Each path below is one point turned by a fixed rotation once a step. After each direction that follows a path, write how fast that rotation turns it, in degrees per step (0 if it stays still).
Each turn is a multiple of 5 degrees from 10 to 175, or 0.
Each row of a path follows its step; steps can be skipped.
Rotation 1:
step 0: [-16.0   4.9  24.2  -6.6   3.9 -33.1  28.7  39.6 -20.2  14.2 -34.0   4.8
  12.1  20.7 -23.3   1.8  13.3  28.6  11.9 -18.7   4.7 -12.5 -31.6  32.3
  24.8  11.3 -15.9 -45.3  27.4  16.4 -19.0   5.4   0.5  -3.5  14.2  23.8]
step 2: [-27.4  14.9 -16.9 -37.9  52.5  -3.0 -21.7 -33.3 -27.8  13.4 -29.0   2.4
  18.4   9.5  11.4 -10.1 -17.5 -11.8   8.6 -21.9  -0.5  12.3  18.4  36.1
   0.6  -4.9  39.3  12.3  23.3  24.8   1.3  -8.3 -28.4  -8.6   3.4  26.9]
step 4: [-37.5 -27.2 -15.0  22.3  19.9 -37.2  21.3 -12.4 -11.1 -41.8  -5.7 -11.3
 -21.3  27.8  31.0 -22.2  19.1  11.5 -11.9 -26.2  16.4  -7.8  47.7  17.9
  14.6   2.9   4.6 -16.9  -3.9 -25.2 -13.0  -1.8  23.5 -16.4 -10.9  -9.3]
step 7: [ -7.1 -22.8  -8.9 -15.2  31.9 -12.7  16.7 -16.1 -10.8 -28.1  -3.2   7.0
  26.4  37.5 -25.0  51.4   8.4  -7.8 -10.4 -12.3   6.9  44.5  26.3  26.4
  -3.6  11.0  31.6  13.0 -20.5  23.1 -24.0 -10.1  -0.4 -20.9  18.7   5.5]
step 8: [-30.8  15.1  30.8  -8.3 -13.4 -49.6  10.3  18.7 -24.1  50.0  15.0  -3.1
  -5.7 -21.4 -38.0 -49.9   7.5   4.8 -35.0   4.2  -4.6   1.3  14.5  12.4
  17.9  25.9 -12.7 -10.7   0.1  -0.3  -6.1  -5.2  20.9  -6.5   1.8  20.6]
step 9: [-16.6 -23.3  25.5  28.2  11.7  -0.2  -4.6  -0.8 -56.3 -44.4 -17.9   2.0
 -12.9   9.2  41.3  20.2  -1.3 -24.7 -40.3  -2.6 -15.6  -9.3  40.6  -9.9
  -6.1  -1.9  -6.5   6.4   7.7   2.6  26.9  -3.9  -2.2  15.2 -29.6   1.1]
step 10: [-21.1  40.9  -5.0   4.4  25.6 -11.7  -4.3 -34.1  11.5  25.6  -5.1 -54.0
  28.7  28.7   5.0  -1.7   9.8  -9.0   6.4 -19.3   0.7  36.6  -3.4  19.3
  27.0  32.7 -10.8  12.6 -19.5  25.5  24.7  -1.8 -34.0   2.9   9.4  -0.3]
step 11: [-22.5 -29.3  12.6   6.0  -0.8  -7.7   6.5  55.8  -5.4  -5.4  13.9 -16.0
  -7.1   7.2 -12.6 -15.6  29.7 -14.7  -8.1  26.6 -11.5 -16.9  15.0  30.1
 -21.6  23.1  -4.1  48.2   9.7  19.1 -24.5  10.9  19.7  28.6  36.2 -16.5]
step 12: [  5.6 -17.2  24.6  20.5  23.6 -46.8  34.6 -13.3  14.8 -12.7 -12.0  17.5
   8.3  10.0   3.6   9.2 -14.1   1.7 -22.8  -8.9 -14.8  43.4  30.3  13.5
   2.4  20.8  18.5   1.2  -4.1 -37.5  -1.0 -41.3  -7.4 -17.8 -33.1 -20.8]
step 14: [-32.3 -16.9   7.2  17.6 -10.8  38.8 -19.0   9.3   1.8  12.6  -5.5   6.0
 -24.5  12.6  31.7  22.4  31.8 -13.0 -49.5  13.1 -31.4   4.3  23.0   8.3
 -12.6  24.9 -17.4   0.3  -7.2  25.2  19.0 -42.6 -12.4 -19.5  12.9 -15.5]
step 15: [-12.6  15.5  -2.5  -5.0  60.9 -33.2  11.4  -2.4  -8.2  11.4  28.2 -47.1
  21.9   7.7   6.5  32.0 -22.5  -7.1 -10.4   0.3  -4.0  34.3   4.1  -5.8
   5.1  -2.4 -21.3  27.5  -8.4  -6.6 -51.3  -4.6  -4.0  -4.1   5.9   9.4]
[-10.3   3.9  -1.3  -3.0  -3.6   0.9  -2.5   9.4  -2.7   9.4  17.8   8.1
 -10.0 -10.7   1.6  -6.6  -5.3  -6.8   8.0  -4.6 -13.7   4.8  10.7  10.8
  -7.5 -12.6   2.7   4.4   5.4   0.5  -7.6 -11.3 -10.1   3.7  -5.4   0.4] => 115
[  2.8  -3.9  -8.8  -1.7   6.9  -3.1   1.9  -3.2   4.1   4.1 -18.6  -7.6
 -12.0  -5.5   3.4 -14.2 -12.2   9.8  -1.0 -12.8  -7.9  -8.9  -5.3  10.3
   7.4   3.5  -7.8   1.1  -3.1   6.7  -3.7 -16.1   5.6  -2.2   1.5   2.6] => 175
[  0.8 -19.5  -9.3   0.7  16.2  -3.4   6.4   5.6   2.2   9.7   2.4   3.9
  -1.5 -12.2  -7.5   2.3  14.9   9.0   3.8   6.9   9.1  10.8   1.7   1.1
   5.4  -1.4  -3.7  -4.1  -0.6   4.8  -1.3   0.7   6.3  11.3 -14.5  -1.5] => 90
[ 11.9 -10.5   1.4   4.8  -1.3  -1.2  13.2  -7.8   8.5   3.9   0.7  -3.3
  -9.9   4.8  13.2   7.8   7.8   0.3  -5.9  -0.8   7.4  -5.5  13.6  -1.2
   4.1 -10.3  10.1   9.4   6.5  -2.2   2.6  -6.9 -11.9  -3.7   4.5  16.0] => 140
[ -2.7  -6.0 -11.1  -6.4  -5.8  -6.2   8.2  11.5  12.6  -2.8  -3.3 -14.2
   3.3   7.2  -2.3  -6.5  -1.3 -14.4   9.2 -10.0   7.2  -7.8   4.3  -2.7
  -4.7   5.5   1.9   3.0   3.6  -7.9  11.2   0.5  -7.4   9.1  -8.6 -14.3] => 55
[  1.6 -10.3  -3.4   9.0  -0.7   8.5  -0.1   3.9  -7.9 -11.4  -0.4  -0.8
 -10.9   1.3  -7.8   0.4  -1.5  -0.4  -7.2  19.8  -2.5  -5.0   1.0   5.4
  -6.8   2.8 -15.5  -8.4   5.4 -17.9   5.5 -12.9  -7.6   1.3   5.5  -3.5] => 135
[  1.5  -7.0   4.4  -5.5  -6.8  12.2  14.6  -4.2 -11.5   6.0   8.6   6.4
   3.1  -3.8   2.9  -9.3  16.7   0.4   1.1  -2.8 -12.1 -20.6  -3.1  -6.6
   1.4   9.7  -4.8  11.2  -6.2  -1.9  -1.4   2.1   4.9   0.8  -0.5  -5.1] => 140
Rotation 2:
step 1: [ 10.6 -15.1  11.9 -10.6  30.9  57.5  12.6 -10.9   7.5  12.6 -61.5   6.5
  20.5   4.3  27.3   6.4 -15.4  -2.4  -6.1  -4.4  -2.8  21.9 -10.8  35.9
  -9.2  44.8  21.1 -33.3  13.3 -23.9 -19.3  23.4  13.4  26.4  21.9   4.4]
step 3: [ 19.0   0.5 -21.8   7.4 -24.3   9.2  13.5  19.2   1.6  -5.6 -45.6 -26.5
  24.4 -20.0  19.3 -22.6  41.1 -11.0  13.0  10.7  36.0  28.9  34.1  51.6
  -2.5  18.2  -5.8 -31.6 -22.2 -20.5  18.0  -1.5   2.0 -10.1  -4.4  34.4]
step 4: [  0.8 -10.2  20.7   7.5  23.9   4.0  24.2  19.6  -7.3 -18.0 -25.4  -3.6
  54.4   9.0  11.8  14.5  20.1  -5.1  16.1   7.4  12.7  -0.5 -12.9  32.2
  -9.1  47.4 -10.7 -41.9  14.8  14.3  16.9 -11.7 -29.1  21.1  48.3  36.2]
step 6: [ 22.3  33.8 -24.0  30.1   4.7  35.0  12.5  12.9   1.3 -37.9  10.6   0.8
  44.2  -9.4   7.5 -10.7  10.4  39.5  36.9  14.0  26.0  10.1   4.6  53.3
 -22.4 -14.2  -6.0 -11.9 -14.7 -10.2 -28.1 -16.6 -20.1 -30.5  -1.7  14.3]
step 9: [ 37.8  11.3  14.0  11.1 -10.4  36.4  10.4 -14.7  12.0 -25.4  25.8  -9.9
  10.7  28.7  42.9  -1.2  -6.5  34.4  -0.7   3.7 -12.1  38.6 -21.6  36.6
 -26.4  -9.8  28.1  -9.7   6.2   4.5 -10.6  32.3 -47.2  -3.4 -24.9  -6.5]
step 10: [ 38.2   2.0  -4.4  18.0 -25.7  34.7  20.3 -20.9  52.5  28.8  12.5 -19.4
  -7.3   1.5  -1.0   1.3 -32.3  45.0  -8.4  -9.0  32.5  24.0  19.3  16.4
  -5.5  22.3  26.0 -10.1   3.7 -28.1  -1.0  12.0 -21.4  23.1  27.7  -0.4]
step 12: [ 16.4   9.1  11.7 -17.3 -41.5  -5.3  35.6 -31.6   4.4   0.5 -12.2 -13.4
  -8.5  22.8  43.6 -11.3  44.7 -11.6  18.9  15.1  -3.9  25.3  14.7  27.7
  -9.7  30.4  14.8 -25.4  29.1 -12.0 -11.3  30.5 -36.9  29.8  -9.5  -6.7]
step 13: [ -5.7 -17.7 -19.3   1.2  -3.9  13.6  56.1 -25.9  -3.9  16.2  -2.3  11.7
  30.0  29.2  19.4  10.2 -12.4  33.2   2.8 -12.8  23.9 -10.8  35.9  24.2
 -10.4  21.5  14.9 -13.4  37.6   0.1 -37.2  21.8  -2.3  43.5  21.9  19.8]
step 14: [ -3.3  -8.7 -45.6  -8.1 -20.8 -12.7  57.5   9.1 -21.9  -9.7   3.7  -4.8
  16.6  -8.5  11.4 -35.3 -18.7  -8.8  -2.7   9.2  52.5  12.3  25.2  29.1
  -7.0  -0.6   5.9 -19.2   7.1  10.8 -16.0  25.6 -15.2  -1.9  30.7 -50.7]
step 15: [  9.8  31.7 -18.3 -17.2   0.7  13.0  47.5  -2.3 -10.1   0.9 -50.5  -9.6
  -0.5  -3.1 -21.3   3.6  38.6  -3.9  52.2  28.6  29.6   1.0  12.6  45.7
  -9.2  38.9  13.7  -3.2  13.4   1.3 -15.3   2.2  -3.0  -0.9  -4.1 -25.0]
step 16: [-16.5  12.7  -8.1 -30.5  20.9  24.3  36.9  18.7 -23.7 -32.9 -11.6 -11.9
  14.8   1.8  -1.5  49.0   1.3   3.2   8.9  -2.8  -1.2 -15.8  13.8  29.5
 -27.5  16.2  39.2 -15.9  15.9  21.5   7.7  56.5  -1.4  17.3  37.3  11.1]
[-11.6   5.1  -5.5   0.4   2.0 -10.6  -2.0  -3.3  18.3  -6.2  -9.0   1.3
  17.9   0.4   3.7  -7.9  12.0   0.5   0.5   0.1   3.5  -9.8   7.0 -13.1
  -5.3  -2.6   8.3  -4.8  -5.2  12.1 -11.3  -5.2  -4.5   2.4   3.6  -6.4] => 40
[ -0.3  -4.6  -1.0  16.8  -9.3  13.6 -13.2  -7.2  10.2   1.7  -2.5  -5.1
  -1.8   0.1  -1.8  -3.3  -7.7  -3.8  -3.1  -9.8 -11.7  12.1  -6.9 -13.1
  -1.1   2.1  14.0  -3.3   1.4  -6.2   0.2   4.7  -3.5   9.3 -10.7  -7.7] => 35
[ -0.7  19.9   1.7   9.0  16.5  -4.8   2.7   4.5  -4.8   5.8  -5.7   2.0
  -0.5  -0.2  -3.9  -4.4  -6.5   7.0 -16.5   3.8   5.6  11.4  -0.3  -2.0
  13.8  -4.1   5.1  -0.9   6.1 -11.1 -13.4  -0.2  -6.6  -5.8   3.9  -6.6] => 85
[ -4.9   4.9 -14.0  -4.8 -13.1  -5.0  -5.4   1.8 -14.0  -3.0   4.2  -3.8
   1.0  -4.4  -0.3 -27.4   4.5   4.0  -8.2  -0.3 -11.0   7.4  -4.1   9.6
  -0.8  -2.5  -2.3  -2.9  -8.5   6.7  -1.9   4.4   4.8  -8.1  -6.5  -1.1] => 125
[ 5.3 23.4 -1.9  0.9 -2.8  1.3 10.6 -4.1  8.3  9.2  0.8  4.9  6.5  9.3
  1.3  6.4  5.6  3.3  9.1 -3.3 -7.0 12.9 -7.0 -2.0  2.1  1.7  4.1 -5.4
 -5.8  5.9  5.3  3.3 16.3  0.6  0.9 16.9] => 120
[ 14.3   5.1  -3.3  -9.3  -8.6   0.3   4.5  -4.1   6.2  -0.6  18.6   4.2
  -3.9   9.3  -4.2  -1.4   2.7  12.5  -3.5  -7.9  -2.6   0.7   1.8  -4.6
  -0.3  -3.0  -6.7  -3.5   1.9  -0.5  -2.4 -14.4 -25.3   3.7  -3.6   1.1] => 20
[ -1.9  -3.0  -2.4  -1.2  -4.9  11.6 -10.7 -13.7   3.9  14.2 -12.0  11.1
  -1.1  -9.4  -9.1  -2.9   4.9  11.1   8.4   0.3  -5.4  -4.9   8.3  11.4
   8.1   7.8  -1.0   1.0   5.5  -4.9  -9.3 -14.1   3.8  -7.6   4.0   3.8] => 155
Rotation 3:
step 0: [ 27.0  17.9  -3.7   7.5  25.5  11.2 -25.7  16.7   6.1  16.9  10.6 -21.8
  -5.1  41.4   8.5 -33.0  -7.8 -49.6   6.9 -45.0 -10.8 -18.8  -8.3   5.9
 -22.4 -24.1  37.1  19.8  11.9  -4.6  -4.0 -11.6 -40.7 -16.5 -20.0  51.5]
step 1: [ -2.3 -21.9  19.8 -16.4 -13.7 -39.2   1.0 -20.3 -24.0  -4.4  36.5  -2.2
 -43.0  22.5  -1.9   3.1 -22.9  -2.3 -45.8 -18.6 -29.1 -31.5  24.7  13.2
  -3.8  34.4   6.6 -16.2 -12.2 -28.1  13.0  -8.1  -8.3  60.2 -18.4  -2.9]
step 2: [-22.6 -23.2   9.5   7.9   1.7  35.4  20.6   4.0  -3.4   3.9   5.6  54.2
  20.1  13.8  13.6   4.9  14.3 -12.0   0.5 -57.2 -21.2 -17.2  31.4 -23.4
 -15.5 -47.6  -8.6  28.0   1.5   3.4  56.3  -3.5  22.3  -3.5 -10.2 -15.0]
step 4: [-17.1  17.1 -12.9   9.7  33.5  25.6  14.6   7.8 -23.7  43.1  43.0 -30.3
  -3.1  28.9  15.5 -24.3  14.6  10.8 -21.3  -2.3 -27.2 -29.7   0.8  -7.9
   1.6 -18.4  -3.3 -47.8  45.5 -26.4  17.2   2.1 -30.5 -20.8  -1.8  12.2]
step 5: [-31.5 -29.8  14.0   0.5  -8.5   6.8   2.7 -24.7 -12.6  -7.8   1.1  -4.0
  24.2 -13.0  -9.1   3.2   0.1  -4.7 -60.9 -45.5 -12.6 -31.2 -22.1  66.9
 -14.8  15.4  -9.0   8.0 -22.1  -0.3  -4.8  11.4  -3.6   6.8  -8.0  45.6]
step 6: [  5.7 -10.9  20.2  30.2  35.2  16.2   6.3  -0.9  24.4 -43.7  24.4  66.5
  -3.6  46.0  -3.0 -17.7  22.3 -11.7  10.3   3.4  11.4 -32.9   1.0  -9.4
   2.9 -15.2  11.6  22.2  15.6 -31.9   9.1 -21.1 -24.2  24.7 -11.4  28.8]
step 8: [-37.0   7.3 -17.7  -7.6  18.3  13.8  23.0  54.6 -44.7   5.2   6.5   4.7
   2.8  27.9   6.7  29.4  18.2 -26.3 -17.5 -38.2  12.1 -30.9  26.5  10.0
  16.8   0.0 -18.1  10.7  10.7 -12.7   6.7  22.0 -45.7  -6.4  12.5 -39.5]
step 9: [-25.2 -33.4   3.8  -5.4  46.6  12.2   8.5 -21.1  -1.3  17.9  11.8 -15.1
  -4.5  43.0 -25.6 -12.4  16.1   2.5  -1.5  -6.9 -46.0   2.8  -8.5   5.7
  24.5  -0.4 -34.3  18.2 -55.8   2.3 -10.6  30.7  10.5   0.9  22.1  44.9]
step 11: [-30.5 -44.2   7.3 -20.6 -21.0  24.9   6.3  -4.3 -42.9 -17.2  13.4  -2.9
  10.8  12.6 -43.0 -41.1  -8.8 -22.0  13.0 -40.9   3.9 -24.9 -30.7  -6.6
 -16.4  30.1  26.7  19.0  33.4   1.4 -18.5 -19.4  -7.0 -27.8   8.4  22.3]
step 13: [-12.1 -19.4 -15.3  25.1  62.8  21.7  19.3 -31.1 -10.4   8.2  20.3 -22.4
  11.7  15.5 -32.0  42.9   1.7 -30.6  -8.1   8.9 -20.3   1.4   2.3 -10.2
  -6.8  10.5  18.7  46.7 -14.6  28.1  47.6 -15.2   0.4 -16.9 -11.7  -3.8]
step 15: [ 21.3  -0.2  14.6 -12.2  -5.0  53.6   7.1  10.0 -27.4  37.9  -6.9 -12.4
 -12.0  54.2 -29.0 -30.2  10.5   5.8   5.1 -30.6 -49.8  13.0   0.4 -24.8
 -23.1  21.5 -12.7  15.4  -4.7  -2.8 -16.2 -17.9 -35.6   9.8 -21.1  18.4]
[ -4.7  -4.7   6.0  -0.9  -0.4  -7.4  10.9   1.7  13.0  -9.6   3.4 -20.5
 -14.0  -5.1   9.8   6.2  16.1  -4.0 -12.2  -7.3  -7.9  -1.0  10.1  -3.2
  -2.2   2.4  -4.3   2.2   0.3   5.5  -7.2  -1.6  -7.2  -5.9   3.5   2.2] => 95
[  5.4  -4.5  17.3  -3.3  -4.3   4.9   3.1   0.5  -5.9 -14.8 -11.5   6.3
   0.9   1.3  -3.4  -3.0   8.9  12.2  -2.3  -8.0  -1.3   3.3   1.1  -9.8
  -8.3   0.6  13.3 -10.8  -3.1   4.1   3.5  -4.2   1.6  19.5   1.1  10.8] => 80
[  7.3   4.8  -7.9  -6.2 -10.7 -12.9   0.3   2.5  -8.9  -2.6   4.4  -2.7
   1.1 -15.3  10.9   2.3  -1.7  -4.7   2.5   3.7  -9.9  -3.4   0.4  -5.9
   0.6 -21.8   3.3   4.9   2.4  -6.1   0.1   8.4   5.6   8.3 -13.0  12.9] => 10
[ 18.1   0.8   7.9  10.0  11.9  -4.1  -5.5  -8.0   5.3 -13.9   1.9   3.3
   5.6  -0.4   1.0  -3.8  13.9 -11.4   9.6   2.6   0.2   6.1   1.9  -0.5
   3.9   1.5   3.7   2.4  12.2   1.8   2.9   3.2  18.6 -11.9  -0.8  -1.3] => 100
